In the rows, 128 means zero.
Rows swapped in pairs by one turn or mirror: which row each one swaps with:
The rows were stretched afterwards, more along some directions than others.
fumu: [152 135 131 141 133 103 128 121 140 119 154 107 120 108 136  92  87 135]
mesim: [152 143 123 145 136 110 128 117 135 120 161 111 123 118 137 102  84 129]
Zupu: [143 113 140 170 117 134 142 101 122 142 140 124 115  98 120 134 109 154]
pesif: [112 104  96 135 118  94 115 115 143 111 114 145 120 117 127 145  93 146]
Tem: [122 112 145 152 121  83 130 126 132 133 134 123 138  95 155  89 133 120]
ruzu: [154 136 127 143 135 103 121 114 133 115 156 118 120 125 136 103  84 136]
vogev: [115  88 125 147 129 106 107 109 164 113 116 142 120 118 154 137 101 160]
ledu: [124 148 122 156 123 119 150  99 121 131 142 133 119 131 121 148 100 144]
bul: [177 111 135 160 128 117 118  99 126 141 147 130 122  97 135 118  83 123]
mepo: [120 154 117 157 121 119 144  98 122 126 144 136 120 132 119 146  93 148]
pibol: [163 143 125 149 136 109 125 116 128 120 163 114 123 115 136 105  88 135]
nibe: [136 106 136 143 128  72 123 128 133 125 128 126 136 122 145  99 129 121]
sal: [142  90 149 181 124 118 130  86 139 147 134 124 123  89 127 136 104 167]
pitil: [173 104 130 171 134 100 115  89 130 144 149 129 118  95 129 116  67 135]
sopiv: [145  88 145 169 125 112 144  93 139 141 131 128 121  89 128 132 107 164]
Kod: [132 121 141 149 124  69 126 129 132 130 127 128 134 100 147  87 123 120]
vem: [175  99 139 151 135 114 112 105 125 132 138 127 119 111 135 120  93 131]
pidez: [111  96 117 136 121  86 121 117 151 112 104 141 117 108 137 132 105 156]
kalif: [156 133 121 148 132 106 118 112 142 121 163 113 119 111 139  99  75 136]
Dapu: [160 141 125 145 132 107 123 112 136 119 161 112 121 118 143 104  84 133]
doko: [109 104  99 138 119  93 118 115 146 119 111 147 118 115 128 134  89 144]
vafo: [137 123 152 162 131  89 124 123 145 127 139 136 144 105 159  88 117 121]
gisaf: [110  91  98 132 128  94 114 115 159 114 115 137 119 115 138 129  94 156]
vazi: [169 113 125 155 116 121 119 103 116 144 149 122 113 100 132 120  89 117]
Gudi: [182 109 125 152 131 114 117 103 120 141 143 126 118 106 127 117  86 131]
Nupu: [131 150 118 159 123 121 145  96 122 130 149 135 117 130 123 153  86 145]
loz: [157 137 122 143 137 105 123 117 135 115 158 113 120 109 132 100  81 135]
Gaz: [125 102 143 149 125  77 125 131 141 131 128 121 131 109 145  85 124 130]
sol: [145  84 137 179 123 107 134  82 138 146 130 126 122  88 121 134 101 164]
muz: [113  98 110 131 128  77 122 117 154 100 100 145 129 105 130 129 103 153]
Lere: [126  72 114 133 131  85 115 112 161 104 104 145 123 104 149 128 101 154]
sutu: [121 153 116 152 123 129 149 105 126 128 146 127 122 130 123 142  96 143]
kigu: [135  79 116 160 140  80  98 101 151 110 136 150 120  89 123 120  52 147]
gulif: [143  75 145 149 139 107 125 122 130 118 112 144 121 133 140 125 150 139]
zun: [168 113 125 157 126 110 116 102 123 145 153 121 117  89 135 111  81 125]
Satop: [122 115 142 151 122  77 125 125 135 130 122 125 140 107 146  97 127 118]
Taga: [135 104 147 184 127 111 135  85 133 143 133 133 129  87 114 137  95 167]
mudu: [111  89 112 123 125  87 117 106 149 107  99 141 129 121 133 135 104 152]
Geg: [124 150 118 157 117 125 147  99 122 135 146 135 118 135 126 147  99 141]
Detu: [123 118 151 153 129  75 130 126 142 123 136 135 140 102 152  90 111 122]
rig: [134  71 144 148 140 102 127 117 127 117 111 142 121 135 133 129 147 149]
Zived: [115  94 115 133 124  93 118 120 151 108  99 139 127 112 136 131 114 147]
tunil: [121 116 142 136 123  73 127 131 128 124 122 122 135 115 148  97 136 117]
giz: [120 157 114 153 119 120 150 101 120 135 138 132 120 125 118 144  98 139]
bipir: [118  81 115 131 137  94 109 117 158 104 105 143 121 117 144 130 110 162]
binen: [124 160 118 158 116 126 148  97 122 133 150 130 121 128 126 146  96 142]
Mozig: [115 113 151 139 120  80 132 124 134 124 125 118 145 106 142  89 131 129]
Fenem: [132  76 119 170 139  81  97  98 158 116 136 149 120  81 127 120  52 151]
dag: [134 107 144 181 117 117 139  87 130 154 144 123 119  90 116 137  86 162]
Dobo: [123 122 138 142 122  85 136 133 139 130 140 125 135 111 150  87 115 114]

vogev is swapped with vafo
mudu is swapped with Mozig
Kod is swapped with pidez

Rows swapped in pairs by one turn or mirror: which row each one swaps with:
The rows were stretched afterwards, more along some directions than others.
siru: [131 170 111 116 117 148 139  85 149 107 127 118 115 153 134 128 127 143
 113 132 117 129 117]
Gurot: [141 152 116 114 136 142 156 111 132 128 122 121 121 158 117 133 144 144
 149 146 104  97 107]
fetis: [133 158  71 114 114 137 133 110  93 142 126 137 126 145 132 119 130 146
 133 134  88 117 125]
tuvig: [132 161  76 117 115 137 136 111  97 141 132 138 120 132 132 116 129 157
 132 137  94 118 123]
tudod: [104 148 131 126 103 133 123 115 147 143 156 131 103 111 120  95 154 146
 113 156 142 144 119]
lalo: [128 154 116 116 112 114 142 132 112 123 136 143 162 114 130 152 111 144
 137 144 122 110 142]
teven: [122 141 119 111 100 129 143 131 114 128 143 130 138 149 138 142 145 137
 148 139 141 127 102]
lolo: [103 147 128 125 101 137 121 116 157 129 156 127 105 112 116 100 155 144
 110 155 146 137 111]
dip: [130 158 137 108 101 137 142 135 134 132 144 125 148 100  98 131 117 159
 106 129 114 102 145]
raza: [130 115 115 132 105 118 134 117 130 148 129 128  90 134 138 115 166 139
 136 122 119 101 115]
kib: [118 140 110 104 105 140 127 122 145 116 164 124 122 139 114 133 136 130
 114 135 116 125 110]
libof: [141 162 126 136 151 153 148 109 130 132 132 131 135 131 148 125 149 139
 125 145 122 117 117]
mosir: [123 164 104 129 110 137 141  82 154 109 121 124  96 175 138 125 131 147
 126 138 122 116 102]
Lafa: [125 157 107 136 101 122 143 109 112 149 119 137 123 162 152 121 129 159
 111 129 120 121 118]
Fifuz: [102 162 140 125  68 125 140 125 157 141 158 127 109 119 111 121 146 141
 110 147 133 108 106]
sile: [107 146 139 119  74 116 147 122 143 152 158 130 114 122 115 125 142 124
 115 151 123 113 114]
Rimor: [118 135 123 126  90 126 134 136 124 149 145 119 100 114 127 114 152 148
 124 122 126 107 119]
dapo: [ 99 183 121 111  79 145 135 133 121 122 141 107 127 139 103 134 119 145
 129 125 113  91 113]
sede: [131 163 110 131 104 128 141 108 110 149 117 141 132 166 150 129 118 153
 108 128 117 117 128]
galig: [130 109 122 140 124 117 157 111 146 134 126 125  92 172 146 122 141 123
 146 161 133 145 115]
kizun: [145 111 116 126 123 116 144 112 140 137 118 134 105 145 129 136 160 141
 146 139 112  91 111]
befib: [102 181 122 112  81 145 136 137 120 130 147 110 129 124 109 128 126 145
 122 125 118  99 113]
sizi: [125 156 121 144 112 138 144  82 142 134 135 124  90 175 142 112 156 131
 135 158 123 125  91]
mut: [127 152 127 148 104 108 124 119 109 152 119 156 140 115 142 132 122 170
 127 159 132 102 136]
delu: [127 158 120 145 102 110 126 115 116 159 115 157 139 119 145 127 122 173
 107 152 132 112 143]
posa: [128 146 111 148 101 110 126 117 120 155 115 145 131 145 156 124 126 167
 106 144 131 111 126]
Kipu: [117 148 121 124  89 124 141 137 118 144 138 125 106 123 125 116 143 145
 124 117 122 101 122]
Num: [144 112 119 128 119 116 142 109 137 142 121 137 105 138 138 132 164 138
 144 140 118  93 113]
bizal: [148 124 119 106  91 133 133 134 155 139 144 109 110 127  98 122 129 148
 108 138 106 125 140]
Fenap: [112 138 118 118  94 121 140 133 115 134 149 127 128 155 139 138 148 144
 146 143 144 122  98]
zud: [146 116 115 131 117 119 142 108 138 139 123 134 100 145 138 128 166 141
 144 137 117  86 108]
Biv: [117 140  71 119  96 124 131 127 106 144 136 132 100 165 125 111 149 149
 147 148 109 113  97]
rula: [126 123 119 147 132 126 152 110 134 140 123 122  94 176 157 126 149 131
 149 158 131 122 105]
mosi: [120 128 117 124  93 120 132 121 121 157 136 132  92 121 130 112 163 141
 127 128 122  99 121]
dokef: [124 155 117 121 113 116 138 131 111 131 141 144 156 110 133 151 110 151
 136 152 125 108 138]
Vibu: [138 105 115 121  89 118 135 132 160 147 142 109  89 148 116 121 134 133
 119 154 119 147 126]
Zom: [ 91 169 115 137 111 122 153  89 140 111 113 139  96 174 126 108 144 151
 148 143 127  96  91]
Kipo: [120 142 123 123  92 122 138 134 119 146 140 127 104 121 129 117 145 146
 122 118 125 109 123]
podil: [141 169 116 116 118 145 145  86 147 105 128 121 116 148 141 136 122 147
 119 136 120 131 122]
fivir: [148 120 117 118 129 125 150 113 147 127 118 126 113 155 121 139 156 139
 149 143 108  92 110]
bap: [126 165 113 108 119 154 159 115 132 132 127 120 124 145 113 119 136 149
 133 149 103 113 115]
miz: [124 152 121 132 106 115 131 128 114 135 128 148 161 109 143 148 113 158
 129 154 129 106 137]
Sepo: [138 157 136 105  98 144 143 137 139 137 148 118 145  99 100 130 118 155
 107 135 108 107 142]
dozi: [117 133 118 116  99 134 116 121 156 126 166 124 114 123 120 124 145 134
 109 142 134 136 111]
piz: [142 106 112 119  93 121 138 129 156 145 142 112  86 151 113 117 134 135
 121 151 116 143 129]
gozal: [112 148 115 104 105 142 128 120 152 109 163 119 125 140 110 134 137 130
 114 133 125 118 109]
vap: [133 147 125 139 105 105 132 122 117 141 117 149 153 109 150 141 116 155
 125 150 132 114 137]
sisul: [148 112 114 115  92 127 134 131 155 146 146 111  92 138 109 120 132 145
 115 148 113 135 138]
gis: [130 126 121 141 133 134 154 106 127 137 125 126 107 171 165 130 144 122
 153 161 132 133 108]
Kalu: [136 147 120 133 114 134 165  82 138 137 138 127  93 164 145 112 155 124
 139 158 117 133 101]
zop: [131 103 118 136 115 119 147 119 153 139 135 115  81 173 142 121 146 126
 143 158 130 141 117]
Nom: [125 161  76 117 112 134 133 115 101 142 128 134 115 153 121 109 134 157
 135 139  95 112 119]
mabu: [133 167 127 140 146 150 152 105 125 129 128 129 134 146 153 129 142 136
 133 148 124 111 111]
Gadi: [126 150  70 119 108 126 129 122 102 138 131 133 100 154 124 110 143 161
 140 135 103 119 108]
sozos: [106 141  86 121  89 116 132 130 108 132 134 136 106 165 115 118 151 157
 158 145 124 111  90]
meti: [114 145  84 125  92 118 136 133 115 145 131 142  96 145 115 107 151 168
 147 152 117 114  97]
gusa: [111 129  92 121  86 114 130 137 116 132 137 124 108 163 130 124 156 153
 156 142 137 119  82]
fudoz: [128 163 142 112 117 132 145 129 123 126 138 128 147 112 105 133 129 152
 126 131 117  94 134]
vubag: [133 153 111 111 133 144 154 108 128 130 122 122 115 158 116 128 146 148
 146 148 108 105 109]
tuk: [130 127 123 143 135 134 150 109 123 144 123 126 111 164 163 130 148 120
 151 162 131 129 110]
lusis: [ 91 171 112 137 107 125 138  88 147 111 113 131  92 170 121 109 143 151
 133 141 130  98  92]
Miv: [122 158 123 122 111 115 141 130 116 128 129 146 163 106 128 144 118 154
 138 148 124 104 135]

rula is swapped with Rimor
dapo is swapped with libof
Vibu is swapped with zud
Kalu is swapped with sile
Nom is swapped with Miv

Rows swapped in pairs by one turn or mirror: which row each one swaps with:
The rows were stretched afterwards, more along some directions than others.
liri: [134 145 139 111 116 169  95 128 115  88 114 154 125 121 143 109]
Seko: [143 150 140 128  94 172 104 114 145 104 114 162 160 107 142 129]
lem: [163 124 139 105 101 145  91 109 123 123 124 155 133 117 127 139]
guz: [147 154 146 129 150 202  98 109 137  87  98 177 130 121 139 107]
nebi: [133 126  84 125 147 193 100 128 154 143 115 154 155 126 141 107]
Dun: [150 170 139 121 142 196  92 101 132 106 101 170 126 136 138 102]
sivun: [145 118 139 110  79 143 106 114 154  92 137 139 143 119 147 148]
fabas: [120 153 123 116 105 186 102 111 114 104 123 162 129 119 136 120]
suk: [150 127 130  86  95 148 102 120 123 129 126 146 127 126 139 141]
Gulik: [138 146  90 120 147 199  95 119 142 142 117 166 110 141 152 114]
miga: [140 110 140 117  93 136  89 139 126  98 142 127 150 109 136 141]
fovin: [148 120 119  95  95 160  95 119 122 135 124 145 127 122 140 143]
kur: [138 116 148 123  90 148 103 133 156  95 134 147 152 118 146 146]
zaper: [136 110 131 107  91 135 105 131 138 101 140 130 159 124 136 135]
vogem: [119 132  96 130 153 200 117 116 128 131 107 127 134 138 147 112]
Koban: [149 121 129  96 102 137  96 120 128 138 128 152 141 127 126 138]
teno: [125 133  90 114 122 190 126 118 150 143 117 140 171 134 153 125]
lome: [128 119  89 122 163 192 117  99 138 126 108 138 143 134 134 111]
sebek: [123 155  84 125 160 228 124 114 138 138 103 161 136 145 157 102]
lurep: [122 137 102 118 156 206 111 113 143 147 105 178 130 135 132  99]
lil: [140 106 134 117  98 157 113 123 146  93 132 130 159 123 151 141]
kaz: [127 140 105 142 144 212 115 121 127 137 116 148 151 132 160 123]
Fim: [119 164  90 103 140 231 113 119 134 140 118 176 130 153 158 110]
buf: [165 139 127  98 118 157  73 127 127 141 133 165 130 129 131 130]
Pelas: [159 124 134 109 107 143  89 127 119 124 128 159 136 114 126 137]
Digek: [128 140  73 123 140 215 127 107 143 126 121 141 163 140 152 122]
somu: [147 144 149 129 133 167  97 104 123  84 103 142 110 128 141 123]
Banag: [136 144 146 115 125 171 121 111 119  88 113 145 145 117 127 110]
lokon: [143 109 127 124 103 153 106 131 150  96 138 139 162 119 145 140]
pom: [157 135 118  94 108 151  88 121 137 138 128 164 126 127 134 134]
pigan: [148 157 134 122 125 181 101  95 123 108 120 162 165 132 138 112]
nazed: [121 137 140 119 129 184 110 111 140  94 108 171 148 120 128  97]
mazo: [117 135  78 118 137 193 133 130 148 138 130 151 153 125 136 111]
Pav: [132 157 124 132 129 194 110 104 127  95 107 162 140 121 140 106]
sir: [144 142 141 123 119 172  83 135 125 102 107 167 146 101 128 105]
domeg: [140 140 106 120 164 196 110 106 139 124 104 140 114 156 156 117]
zez: [155 133 137 113 103 153  84 135 131 133 128 166 121 119 133 139]
deves: [135 114 137 114  86 145 103 138 142  88 134 134 146 110 148 143]
kodi: [146 120 142 105  77 156  98 116 146  86 132 142 150 119 149 143]
vul: [140 143  93 120 155 196 123  96 153 141 118 155 137 141 134 113]
vaz: [141 162 126 108 117 172 109 120 131 109 123 179 145 111 118 104]
Tesut: [141 159 127 129 116 201 104 118 114  98 109 163 140 109 139 125]

zez is swapped with zaper
mazo is swapped with vaz
lurep is swapped with nazed

